(in the rows, 128 means zero)
Each named move below is a turn or a mirror, shown by a few rows before and after it. Which moves, in which order, take the first row of each later pair to the second? The first pair is answered.
Q_761 (before => after):
[122 119 162 133 138 156  87  83  72  84 130 116 140] => [ 88 175 157 129 137 156 119  84  79 104 104 113 137]
[119 145 131 119 123 120 141 119 123 142 115 110 130] => [143 107 134 123 123 119 119 116 117 128 134 111 133]
[137 169 121 142 119 125 118 113 119 116 112 130  99] => [158 138 122 146 119 123 102 111 115 105 126 129 101]
Q_67 (before => after):
[131 131 121 138 129 131 121 137 142 136 142 134 126] => [136 125 126 139 125 132 112 126 135 134 142 131 123]
[158  84  94 135 109 116  85 105 152 140 156 122  98] => [ 94 160  99 126 106 149  77  94 144 131 146 147  98]
[113 137 149 119 144 158 108  95 116 127 135 123 111] => [101 135 134 112 156 142 153 141 151 143 146 133 132]
Q_728 (before => after):
[155 118 123 128 125 108 129 123 137 156 112 102 102] => [145 130 121 126 127 107 142 130 142 162 108 104 106]
[108 126 105 121 125 166  91 129 131 106 158 166 125] => [135 100 122 133 123 161  79 104 102  99 145 142 122]
[136 111  97 110 133 119 167 168 173 145 130 147 151] => [154  92  93 110 130 126 136 160 173 135 146 157 141]
[111 111 111 142 128 159 120 139  95 116 113 124 111] => [107 116 114 144 129 159 128 139  94 120 109 121 113]

Between the rows of a pair lie two moves.
[138 108 126 130 127 127 108 118 145 121 147 154 120] => [121 139 122 126 124 133 109 114 149 129 137 158 113] | Q_761 then Q_728
[161 113  98 118 116 129 104 138 156 160 161 108  97] => [116 174 118 120 110 157  93 105 120 147 136 107  93] | Q_728 then Q_67
[161 118 143 118 128 100 172 113 136 148 101 128 156] => [121 165 146 113 125 123 169 104 130 140  94 144 157] | Q_67 then Q_67
[177  73  94 145 131 105 144 136 154 153 140 118  98] => [134 135  75 133 127 115 157 147 178 171 131 140  88] | Q_761 then Q_728
[142  93 121 122 109 126  86 116 124 107 128  93 133] => [ 88 153 131 119 114 136 125 121 116 113 100  92 146] | Q_728 then Q_67
[107 106 130 109 136 100 170 127 121 134 125  99 152] => [108 120 139 112 127 112 146  95  99 128 108  90 136] | Q_67 then Q_761
[135 141 143 138 136 119 156 118 108 137  92  92 132] => [106 171 126 127 138 127 162 144 138 142 106 122 135] | Q_67 then Q_728
[119 174 127 144 119 133 118 126 122 148  98 128 127] => [151 119 122 146 121 135  79 127 124 126 135 141 126] | Q_728 then Q_761
[ 82 137 114 110 130 114 187 136 136 144 130 104 146] => [122  69 126 118 134 109 162 134 121 121 153  98 154] | Q_761 then Q_728
[154  79 102 134 104 108 135 111 137 164 126  91 128] => [125 116 117 133  95 149  84  73 103 133 128 109 120] | Q_67 then Q_761
[104 146 149 127 139 124 175 121  88 154  95 115 134] => [129 126 153 131 136 118 158 105  74 149  92 102 125] | Q_67 then Q_67
[146 142 125 141 117 109 154 111 118 157  91  94 111] => [160 129 114 141 116 104 149 118 131 162  99 100 105] | Q_728 then Q_67
[117 109 179 137 151 121 182 133  91 131 110  92 151] => [ 78 146 140 115 151 139 167 173 152 132 155 161 148] | Q_728 then Q_728
[143  87 148 118 152  96 160 128 111 139 125 100 137] => [110 122 126 103 154 104 172 159 149 147 140 133 139] | Q_728 then Q_728
[156  98  81 127 124 122 126 140 172 158 126 127 115] => [100 163  87 120 122 150 123 132 165 148 120 149 116] | Q_67 then Q_67
[107 108 109 121 124 130 125 170 152  96 153 171 166] => [ 78 185 110 121 111 132 152 142 139 130  98 147 141] | Q_67 then Q_761
[135  91 113 134 132  93 167 159 135 145 120 109 141] => [119 108  99 126 132  99 166 170 152 149 130 127 138] | Q_761 then Q_728
[156 101 122 129 110  91 126  85 147 164 130 119  88] => [109 158 134 126 107 110 132  72 130 158 108 122  88] | Q_728 then Q_67
[ 76 173 133 123 121 147 120 116 121 118 128 156 131] => [ 92 124 127 122 133 139 121 148 140 105 166 171 150] | Q_761 then Q_67
[ 84 162 111 140 120 132 131 128 100 113 135 144 117] => [140 102 116 151 115 115 111 113  87 113 138 121 107] | Q_67 then Q_67
[144 120 126 137 122 113 134 127 128 147 117 124 129] => [126 148 130 135 120 124 126 118 121 144 111 131 125] | Q_67 then Q_728
[120 163 131 114 113 140 118 132 140 117 115 137 106] => [138 145 138 119 110 141 102 118 128 110 117 131 101] | Q_728 then Q_728
[126 157 105 121 124 128 158 154 154 139  98 136 113] => [163 120 111 129 121 115 150 139 140 141  92 113 105] | Q_67 then Q_728
[125 134 140 137 116 139  88  93  97 123 126 127 117] => [127 131 147 143 120 135 104  94  89 126 115 112 124] | Q_728 then Q_761
[130 109 148 128 129 130 117 105 107 114 113 109 142] => [ 97 145 139 122 133 128 149 132 130 129 109 120 150] | Q_728 then Q_728
[160 131  89 119 118 110 103 135 177 173 141 150  83] => [170 128 111 129 111 122  79  90 131 158 119 126  74] | Q_67 then Q_728
[143 104 158 140 142 127 137 139 116 137 115 102 130] => [112 143 143 132 141 131 153 156 135 151 113 118 131] | Q_761 then Q_728
[139 109 144 138 126 119 148 139 126 133 131 133 151] => [123 143 151 139 117 133 135 111 107 131 114 130 138] | Q_67 then Q_761
[130 124 107 112 130 123 129 155 159 135 160 147 129] => [111 164 108 111 124 124 142 143 153 150 134 139 119] | Q_728 then Q_761
[ 93 161 166 125 137 147 156 121 107 113 118 120 150] => [ 92 156 145 116 131 162 119 131 135 104 156 159 140] | Q_728 then Q_728
[ 98 185  96 133 146 160 104 131 133 127 145 170 129] => [112 175  99 137 140 162  83 113 122 123 143 166 119] | Q_728 then Q_761
[108 157 132 108 115 146  77  99 119 129 131 130  92] => [ 92 154 115 100 133 127 132 162 166 145 149 148 119] | Q_761 then Q_67
[106 100 141 109 140 138  89 149 112  86 167 180 128] => [144  69 123 112 147  88 149 180 145 129 151 150 128] | Q_761 then Q_67
[112 122 136 128 136 139 108 126 112  95 148 142 140] => [ 97 151 138 131 134 140 131 121 106 108 122 127 139] | Q_728 then Q_761
[ 95 143 139 131 133 135 141 149 128 117 131 137 150] => [121 106 146 137 134 132 122 141 118 103 143 132 152] | Q_761 then Q_728
[103 151 158 151 163  97 169  89 104 126  79  84 163] => [124 131 159 155 162  90 163  84 101 125  80  75 160] | Q_67 then Q_67
[ 89 127 126 113 164 130 169 208 204 128 190 160 180] => [172  34 145 128 151 135  78 149 154  92 208 140 156] | Q_728 then Q_728
[122 106 117 125 130 136  80 122 116  97 162 148 133] => [122 102 122 127 133 134  84 126 114  92 162 144 139] | Q_67 then Q_728
[134 113 113 127 132 108 159 140 127 135 139 121 154] => [148 107 121 131 121 124 114 102 100 121 136 119 134] | Q_728 then Q_67
[193  95 141 141 115 108 102  90 100 147  93  94  84] => [125 174 129 129 129 102 185 138 135 181  70 104 105] | Q_728 then Q_728
[138 142 156 124 118 133 117 118 122 133  97 111  93] => [130 145 146 120 126 119 151 151 149 148 101 116 106] | Q_728 then Q_67
[119 148 141 130 114 138  97  74 107 141 119 125 112] => [135 119 147 134 116 131  90  76 100 131 126 119 118] | Q_728 then Q_761
[116 142 130 129 129 133 120 130 127 121 123 143 128] => [133 114 126 130 130 121 126 143 138 124 130 138 132] | Q_67 then Q_728
[155 133 109 144 116 121  85  93  93 143 113 131  83] => [124 167 116 146 123 111 139 108  94 160  83 114  98] | Q_728 then Q_728
[125 132 133 129 148 100 190 151 146 151 116 105 149] => [133 142 146 137 139 107 174 117 112 152  93  83 135] | Q_67 then Q_728
[107 175 130 134 111 134 122 106 108 132  98 121 112] => [146 108 128 137 114 136  79 109 109 106 143 136 115] | Q_728 then Q_761
[ 56 192 153 128 140 129 206 157 120 137 100 119 174] => [197  30 118 134 132  89 137 166 159 138 169 123 149] | Q_728 then Q_67
[109  82 123 125 138 122 143 153 197 123 170 148 158] => [109  91 113 120 131 131 120 142 201 121 177 163 145] | Q_761 then Q_728
[151  87 121 134 136 117 109 127 139 120 146 137 127] => [107 132 117 124 142 126 134 151 157 125 146 157 141] | Q_67 then Q_67
[111 163 115 115 115 148  69  97 127 103 150 166 107] => [ 81 178 106 111 132 131 144 155 162 120 151 169 140] | Q_728 then Q_67
[163 123  75  94 130 133  54 112 178 162  82 122  73] => [165 124  84 100 129 131  63  99 163 165  65 103  73] | Q_761 then Q_728
[129 133 112 123 115 148  93 139 153 122 164 166 112] => [114 158 106 120 117 139 122 149 165 139 148 160 111] | Q_67 then Q_761
[128 134 106 127 120 130 123 132 142 127 138 153 126] => [149 111 121 135 119 123 115 112 118 121 129 131 123] | Q_728 then Q_728
[142 110 142 137 136 120 122 123  95 117 106 103 133] => [103 154 127 127 139 122 154 153 127 132 106 125 140] | Q_728 then Q_728
[151 135 126 128 115 131 132 117 129 140  96  87 100] => [166  95 131 128 118 137 102 120 124 115 125 101 110] | Q_67 then Q_761
[104 131 146 128 136 148 113 132 108 100 142 140 149] => [101 133 133 124 143 130 152 160 132 119 138 138 158] | Q_67 then Q_761
[125 115 156 142 142 135 132 133 109 121 147  95 161] => [103 142 154 137 142 142 137 135 114 122 145 106 163] | Q_67 then Q_728
[149 105 109 135 131 139  99 127 126 126 140 169 127] => [117 148 108 133 132 149 109 128 126 126 132 178 128] | Q_67 then Q_761
[ 86 154 129 145 113 127 141 144 116 133 108 122 152] => [123 120 135 154 103 125 108 114  93 126 103 104 138] | Q_67 then Q_67
[ 75 141 127 116 149 136 176 139 137 166  91 129 137] => [ 90 105 145 119 142 173  89  96  92 111 125 147 131] | Q_761 then Q_67
[137 119 127 136 139 109 156 165 146 148 138 126 149] => [148 129 150 146 129 119 136 115  97 141 106  95 135] | Q_67 then Q_728
[159 107 120 136 127 116 108 116 129 141  96 135 118] => [129 131 112 126 136 113 141 151 155 148 102 148 132] | Q_67 then Q_67
[136 104 136 123 125 128 115 123 126 135 128 136 115] => [109 134 142 122 126 134 127 121 120 136 115 135 119] | Q_728 then Q_67
[ 82 162 148 136 131 163 117 116 103 106 137 147 143] => [160  77 149 146 129 135 105 105  97 110 143 118 136] | Q_67 then Q_67
[150 122 129 135 115 127 103 104 122 132 121 116 110] => [143 118 115 130 125 109 145 147 155 146 130 125 128] | Q_67 then Q_67
[109 176 112 118 117 119 146 129 137 180  97 116 123] => [171 100 111 126 117  99 132 126 136 179 111 100 122] | Q_67 then Q_761
[131 111 167 131 141 114 134 120  75 111 108  80 149] => [ 71 172 146 114 145 132 149 153 114 116 126 127 158] | Q_67 then Q_728
[112 124 131 135 138 123 159 159 132 119 143 135 161] => [145  92 144 142 129 129 116 123 104 105 141 121 146] | Q_761 then Q_67
[144  71 146 153 124 114 112 128 125 124 131 112 141] => [ 93 131 156 148 117 149  93 107 107 108 126 130 136] | Q_67 then Q_761
[146 124 135 116 103 109  95 103 103 121 102  79 111] => [ 86 182 113  95 109 131 106 143 145 119 129 132 121] | Q_67 then Q_728
[127 156 126 112 121 143  71  84 105  98 117 116 134] => [117 146  97  98 134 133  99 149 168 107 160 156 156] | Q_67 then Q_728
[ 97 197  87 104 112 121 111 119 187 214 140 153  89] => [165 122  83 114 114  85 117 125 194 226 144 125  86] | Q_67 then Q_761
[ 86 162 131 127 146 121 208 147 142 143  94 118 146] => [137 111 126 136 143  97 206 142 140 156  89  92 136] | Q_67 then Q_728
[160 122 149 134 145 121 134 126 108 104 131 101 130] => [137 141 141 130 154 117 164 154 127 113 136 112 145] | Q_67 then Q_67
[162  84 144 127 134 113 136 136 140 136 138 136 150] => [ 99 151 143 118 137 138 146 144 145 134 133 160 155] | Q_67 then Q_67
[141  95 119 128 132 114 115 141 148 129 136 138 119] => [120 129 111 122 128 121 116 140 155 140 128 149 111] | Q_761 then Q_728
[146 110 125 131 126 121 121 121 114 112 120 119 124] => [115 152 116 125 125 125 138 131 130 123 110 130 121] | Q_761 then Q_728
[119 149 115 142 140 144 154 134 140 128 118 123 140] => [128 132 124 143 133 160 116 114 121 104 134 129 138] | Q_761 then Q_67
[143 136 103 134 117 142  82  91 130 126 140 140  90] => [163 100  88 133 127 112 124 136 166 143 155 137 107] | Q_67 then Q_67
[125 130 136 142 153 106 185 171 117 144  99 109 146] => [119 126 103 124 148 128 133 189 161 131 154 171 133] | Q_728 then Q_728
[148  78 140 138 159 127 146 148 124  97 149 117 163] => [129  99 138 136 163 123 170 160 133 107 140 118 170] | Q_728 then Q_728
[ 93 242  96  98 129 144 162 150 156 136 131 122 113] => [203 112  87 114 133  86 173 170 173 156 147  82 111] | Q_67 then Q_728
[ 78 109 127 142 138 109 132 129 126  97 137 120 175] => [102  82 126 143 136 102 118 124 122  97 144 115 169] | Q_728 then Q_67
[108 150 120 135 127 126 136 134 128 113 142 134 142] => [131 130 127 140 122 128 112 108 108 107 139 123 132] | Q_67 then Q_67
[102 109 135 134 142 136 127 153 133 102 169 158 162] => [ 74 165 135 132 139 135 152 145 130 122 134 148 153] | Q_728 then Q_761
[128 107 140 147 123 147 166 116 105 131 109 124 136] => [102 132 122 135 125 153 166 138 136 134 126 154 136] | Q_728 then Q_728
[110 146 139 130 123 147 113 109  99 124 113 116 129] => [ 97 159 132 126 124 149 119 119 114 128 117 128 132] | Q_728 then Q_728
[156 158 105 130 108 107 167 116 136 176  93  99 108] => [183 108 116 138 116  97 166 119 126 163 103  88 121] | Q_761 then Q_728
[134 134 121 141 127 112 157 133 145 158 100 113 115] => [128 148 124 140 123 120 147 117 137 154  95 113 108] | Q_67 then Q_728
[132  85 131 108 125 131 177 180 150 125 168 161 157] => [188  53 144 124 107 133 123 112 100 118 143 123 122] | Q_761 then Q_67
[130 116 136 121 133 124 146 130 122 133 118  93 135] => [112 134 118 113 135 132 143 150 148 136 136 121 136] | Q_728 then Q_728
[120 180 123 133 124 145 109 110 108 125 123 142 115] => [158 110 106 133 138 112 140 159 145 131 156 142 137] | Q_67 then Q_761
[143 105 138 132 114 134 126 102  95  90 138 131 146] => [110 138 141 129 119 129 167 122 102 101 121 128 159] | Q_728 then Q_67
[132 107 136 128 135 135 113 138 125 106 151 146 138] => [135 110 150 135 137 128 137 129 107 113 125 119 142] | Q_728 then Q_728
[100 103 172 162 153 143 119 135 122 119 166 146 163] => [ 76 137 160 156 150 150 121 136 135 128 163 163 154] | Q_761 then Q_728
[ 82 165 159 148 114 125 106  96  88 103 119 127 169] => [ 94 128 124 137 128  97 143 170 158 125 162 156 188] | Q_67 then Q_728
[ 88 129 147 128 149 137 157 163 116  89 147 137 171] => [130  89 155 140 147 115 164 153 104  97 134 107 168] | Q_67 then Q_728
[155 120 133 138 114  82 186 144 149 176 100  90 128] => [186 104 136 143  99 103 107  88 120 157 107  92  93] | Q_728 then Q_67
[120 126 131 131 134 126 157 134 130 128 118 120 140] => [117 124 118 125 132 135 134 140 146 123 139 144 134] | Q_728 then Q_728
[116 126 121 122 142 171  90 133 124 130 181 174 166] => [142  99 121 128 140 164  77 121 118 126 180 163 159] | Q_67 then Q_67
[ 75 163 154 126 131 163 131 130 102  89 144 138 140] => [117  99 133 125 142 126 164 180 147 107 173 140 155] | Q_728 then Q_67
[139 122 101 119 124 123 113 127 153 137 142 143 103] => [127 151 105 120 123 120 132 117 143 149 114 126 101] | Q_728 then Q_761
[103 149 135 133 144 131 146 120 155 140 117 148 132] => [143  89 151 143 147 124 127 109 134 120 129 133 138] | Q_761 then Q_728
[ 69 148 140 127 155 140 131 150 124 105 130 133 157] => [123  81 135 133 158 105 148 164 136 118 136 110 162] | Q_67 then Q_728
[159 140 139 147 135 117 161 107 116 128 112 128 137] => [137 163 121 136 136 127 159 128 145 132 131 160 136] | Q_728 then Q_728
[156 108 127 127 123 129 102 127 137 127 136 135 118] => [125 138 130 124 122 145  96 123 132 121 137 148 119] | Q_67 then Q_761
[173 102 113 135 123 121 108 101 116 140 122 104  99] => [105 173 111 123 123 155 100 104 121 130 126 140 101] | Q_67 then Q_728
[148 107 116 126 134 127 119 143 138 130 138 130 127] => [136 127 132 131 127 139 107 115 108 121 120 121 123] | Q_67 then Q_728
[ 84 184 140  78 136 171 116 125 183 105 143 162 148] => [186  62 138  94 143 117 131 140 188 122 152 118 154] | Q_67 then Q_728
